A single turn carries every row of the set below to another of its rows. Some are shown first; where does it send the rows asked next?
mebag: [-1.60  2.24  2.91 -0.57  0.78  4.21  1.13  0.32  2.56 -3.23 -3.42 -1.69
  0.82 -3.81 -0.48  4.12  3.64  0.52  2.71  4.14  1.73  2.10 -1.21 -1.72
 -3.31  2.02  1.83]
nebob: [ 0.97 -2.11  3.19  3.17  0.54  1.61  0.95  3.57  2.48 -2.09 -4.46 -0.65
 -1.07 -5.97 -1.18 -0.72 -0.77  0.67  0.52  4.33 -3.43  0.49  0.55 -3.41
 -4.26 -0.29  0.48]
Vasug: [-0.52 -0.35  2.50 -1.34  4.48  1.60 -5.27  2.54  2.55 -2.36 -0.75 -2.72
 -3.94 -2.87 -1.35  1.96  3.77  1.89  4.67  2.08 -1.38  1.40 -0.32 -1.41
 -2.83 -1.35  1.02]
motol: [ 1.24  0.12  4.31  0.51 -3.06 -1.69  2.15  1.73  2.84 -0.94 -0.89 -1.33
 -2.03 -2.02  0.80  3.36  0.69 -0.41  1.64  3.69 -1.38  0.52 -1.27  1.20
 -3.49 -2.85  1.23]
vasi: [ 0.95  0.44  2.63  1.27 -3.34 -0.42  2.02  1.76  1.32 -1.47 -1.70 -0.76
 -5.24 -3.04 -0.22  3.32  1.87  0.96  1.41  2.54 -2.80  1.55 -2.34  0.53
 -3.80 -1.52 -0.36]
gezil: [ 2.72  1.34  3.11 -2.26 -1.15  2.62  0.08  1.66  0.25 -2.51 -2.53 -1.19
 -0.27 -2.68 -3.66  1.29  0.65  2.79 -0.79  4.63 -0.24  2.15 -1.26  1.44
 -1.24 -2.46 -0.77]
ripu: [-1.32 -0.65  2.97 -0.13  0.41  1.07 -1.28  1.99 -1.51 -3.34 -2.33 -2.26
 -0.69 -4.74 -3.76  1.63  3.57 -1.88  2.91  2.76 -3.30 -1.08  5.30 -0.74
 -3.31 -1.45  2.08]
kuvo: [ 0.18  3.72  1.69 -1.16  1.85  4.22  0.00 -0.26  3.52 -3.18 -2.89 -1.27
  0.02 -3.56 -2.16  4.72  1.78  1.75  3.99  3.34  0.39  2.30  1.33  0.14
 -1.21  1.50  1.29]
Vizas: [ 2.72  0.60 -1.21  1.47  1.89  0.88  0.91  4.90  2.27 -1.26 -2.40 -0.33
  1.59 -3.37 -0.40  1.85  3.48 -0.20  4.11  4.16 -1.85  1.15  3.06 -0.84
 -1.66 -3.52  1.95]
funuz: [ 0.06 -0.77  2.51 -1.91  4.21  1.09 -5.53  2.76  2.83 -2.25 -1.25 -2.13
 -2.27 -3.62 -1.93  1.64  3.03  2.44  4.16  4.67 -1.37  1.83  0.48 -1.30
 -1.24 -2.42  1.30]
vusi: [ 3.04  2.56  3.09 -2.12  0.23  2.89 -0.52  1.02  1.35 -2.50 -1.00 -2.10
 -1.84 -0.75 -3.11  2.40 -0.06  1.94  0.81  0.53 -0.17  1.05 -0.33  2.84
 -2.49 -1.94 -0.76]
nezi: [ 1.40 -0.75 -0.11  1.99  0.99  1.07  1.90  5.11  1.35 -0.94 -2.89 -1.11
  1.69 -3.81  1.00  1.25  5.11 -1.35  3.35  3.66 -1.32  1.39  0.60 -2.14
 -3.52 -2.64  2.06]
mova: [-1.18 -2.35  4.52 -0.57 -2.01  3.74 -2.02  2.72  2.57 -3.86 -4.04  1.13
 -3.93 -2.02  2.22  2.83  0.86  0.94  1.46  5.01 -2.56 -1.36  1.73 -0.76
 -2.87 -2.95 -0.16]
sinaz: [ 0.45  1.11  3.35 -1.23 -1.28  2.80  0.70  2.27 -0.45 -3.47 -2.39 -1.37
 -0.66 -1.61 -1.69  0.94  2.16  1.89 -1.76  4.92  2.17  0.51 -3.10 -0.65
 -4.02 -1.85 -0.19]
Kipor: [ 0.69  2.51  0.55  1.47 -2.23 -0.49  1.12  2.23  1.54 -3.13 -1.32  0.65
 -5.85 -1.89 -0.88  3.43  0.73  2.65  1.08  4.54 -1.74 -0.01 -0.46  0.00
 -3.22 -2.29 -0.25]
Vidu: [ 1.15  0.37  2.61  3.29  2.81  1.57 -0.07  2.90  4.17 -2.87 -2.08 -1.14
 -2.33 -2.90 -0.78  0.55 -2.46  0.28  2.28  1.04 -2.29 -2.13  3.08 -1.84
 -5.15 -0.48  0.86]
fon: [-0.32 -0.47  2.16  4.10  1.69  2.02  0.59  3.64  2.41 -3.41 -3.31 -0.57
 -2.88 -3.84 -0.29 -0.29 -0.51  0.62  0.77  2.70 -1.68 -1.83  0.79 -4.07
 -6.35  0.24  0.57]
Sapa: [ 3.15  0.65  1.61 -1.98  0.02  4.12 -1.72  1.47  0.01 -1.62 -2.22 -2.51
  1.41 -1.74 -0.40  1.01 -0.36 -3.94  2.94  3.92 -1.99  1.74 -2.15 -1.53
 -4.12 -0.16  0.95]
tavi: [-2.15 -0.46  2.65  0.24  0.50  1.35 -1.24  2.27 -2.03 -3.73 -2.46 -2.15
 -1.35 -4.33 -3.37  1.49  4.20 -1.85  2.54  2.88 -2.83 -1.61  4.82 -1.74
 -4.23 -1.12  2.15]
vek: [ 2.28  1.86 -2.56  2.17  2.77  1.70  0.48  4.55  1.87 -2.01 -1.87 -0.39
 -1.37 -2.49 -0.46  2.32  3.81  0.15  4.71  1.42 -2.18  0.55  3.14 -0.84
 -2.95 -2.47  1.23]
nop: [ 1.00  0.40 -1.41  2.77  1.79  1.92  1.49  4.80  1.00 -1.63 -2.36 -1.03
 -1.19 -2.93  0.89  1.87  5.63 -0.92  4.07  0.87 -1.64  0.80  0.49 -2.10
 -4.84 -1.55  1.36]
gese: [ 3.00  2.15  0.36 -2.09  1.13  3.76 -2.51  1.72  0.57 -2.85 -1.60 -1.73
  1.39 -0.53 -0.87  1.25 -1.62 -3.08  2.91  5.41 -0.84  0.08 -0.25 -1.74
 -3.47 -1.05  1.37]
rek: [-1.02  3.49  1.96 -0.44  1.85  4.66  0.50 -0.16  3.02 -3.51 -2.72 -1.65
 -1.03 -2.91 -0.96  4.72  3.09  1.03  3.80  1.88  1.12  1.64 -0.28 -0.76
 -3.38  2.50  1.39]
sabap: [ 0.92  2.02  2.33  0.75 -2.00 -1.70  1.05  2.21  2.89 -2.53 -0.47  0.00
 -2.82 -0.90  0.08  3.53 -0.42  1.20  1.35  5.76 -0.25 -1.18  0.59  0.64
 -2.87 -3.69  1.38]
Bis: [-0.43 -2.43  4.93 -0.81 -1.69  3.81 -2.17  2.26  3.06 -3.30 -3.70  0.38
 -4.50 -1.88  2.12  3.32  0.52  0.35  2.29  2.70 -3.57 -0.86  2.10  0.59
 -2.87 -2.73 -0.44]
tofer: [ 0.66  2.45  3.29 -1.16  0.07  3.00  0.13  1.54  0.51 -3.51 -0.71 -2.16
 -2.15  0.38 -1.16  1.90  1.45  1.05 -0.16  0.70  2.18 -0.74 -2.06  0.78
 -5.21 -1.31 -0.07]
Maza: [ 2.54 -1.20  3.52  2.45  1.61  1.17  0.23  2.69  4.23 -1.49 -3.17 -1.24
 -0.56 -4.98 -1.82  0.16 -2.60  0.44  2.00  2.58 -3.84  0.10  2.88 -1.14
 -3.10 -1.03  0.75]
mari: [ 2.71  1.46 -0.23 -1.17  0.13  5.09 -1.96  1.66 -1.12 -2.59 -2.81 -1.69
 -1.29 -2.06 -1.17  0.98  0.46 -2.49  2.66  3.48 -2.89  2.03 -2.78 -2.37
 -4.44  0.87 -0.10]
Suno: [-1.20 -2.28  5.06 -0.50 -1.62  3.68 -2.09  2.54  2.90 -3.66 -3.55  0.43
 -4.04 -1.39  2.77  3.11  0.78  0.17  1.90  3.46 -2.38 -1.60  1.77 -0.17
 -3.53 -2.76  0.05]
saze: [-1.82 -0.89  2.91  0.06  0.24  1.17 -1.05  2.23 -2.01 -3.55 -2.68 -2.19
 -0.87 -4.99 -3.62  1.44  4.18 -1.66  2.57  3.26 -3.34 -1.01  4.70 -1.53
 -3.53 -1.23  2.01]
nir: [-0.47 -2.35  4.34 -0.71 -1.97  3.93 -2.32  2.49  2.64 -3.59 -4.21  0.93
 -4.40 -2.45  1.60  3.09  0.68  1.14  1.77  4.23 -3.75 -0.47  2.05 -0.02
 -2.21 -2.96 -0.60]
maked: [ 2.65  3.14 -1.48 -1.29  1.25  4.72 -2.84  1.93 -0.60 -3.81 -2.10 -0.98
 -1.32 -0.76 -1.58  1.30 -0.80 -1.67  2.63  4.94 -1.56  0.30 -0.82 -2.54
 -3.96 -0.07  0.34]
Milam: [-0.32  2.42  2.61 -1.16  0.89  3.80  0.71  0.24  3.22 -2.93 -3.63 -1.25
  1.82 -4.39 -1.68  4.23  2.50  1.31  2.95  5.63  1.00  2.68  0.24 -0.86
 -1.23  1.20  1.82]
kulu: [-1.43 -1.60  3.58 -1.20  3.59  1.39 -4.66  2.84  2.04 -2.21 -1.02 -3.05
 -2.72 -3.14 -0.07  1.33  4.62  0.89  3.81  3.01 -0.28  1.31 -1.88 -2.60
 -3.91 -1.19  1.50]
nere: [-1.73 -0.24  2.79  0.08  0.85  1.17 -1.38  2.06 -1.53 -3.68 -2.07 -2.24
 -1.14 -4.08 -3.52  1.74  3.74 -1.91  2.86  2.29 -2.98 -1.68  5.49 -1.21
 -3.89 -1.27  2.20]
gemup: [-0.91 -1.88  3.50 -1.68  3.37  0.86 -4.72  3.20  2.31 -2.11 -1.52 -2.48
 -1.01 -3.80 -0.77  1.08  4.04  1.49  3.35  5.73 -0.33  1.70 -1.05 -2.47
 -2.21 -2.30  1.90]

maked turns into mari
funuz turns into Vasug
And these:
kuvo turns into rek
vusi turns into tofer
Maza turns into Vidu
vek turns into nop
tavi turns into saze
motol turns into sabap
Suno turns into mova

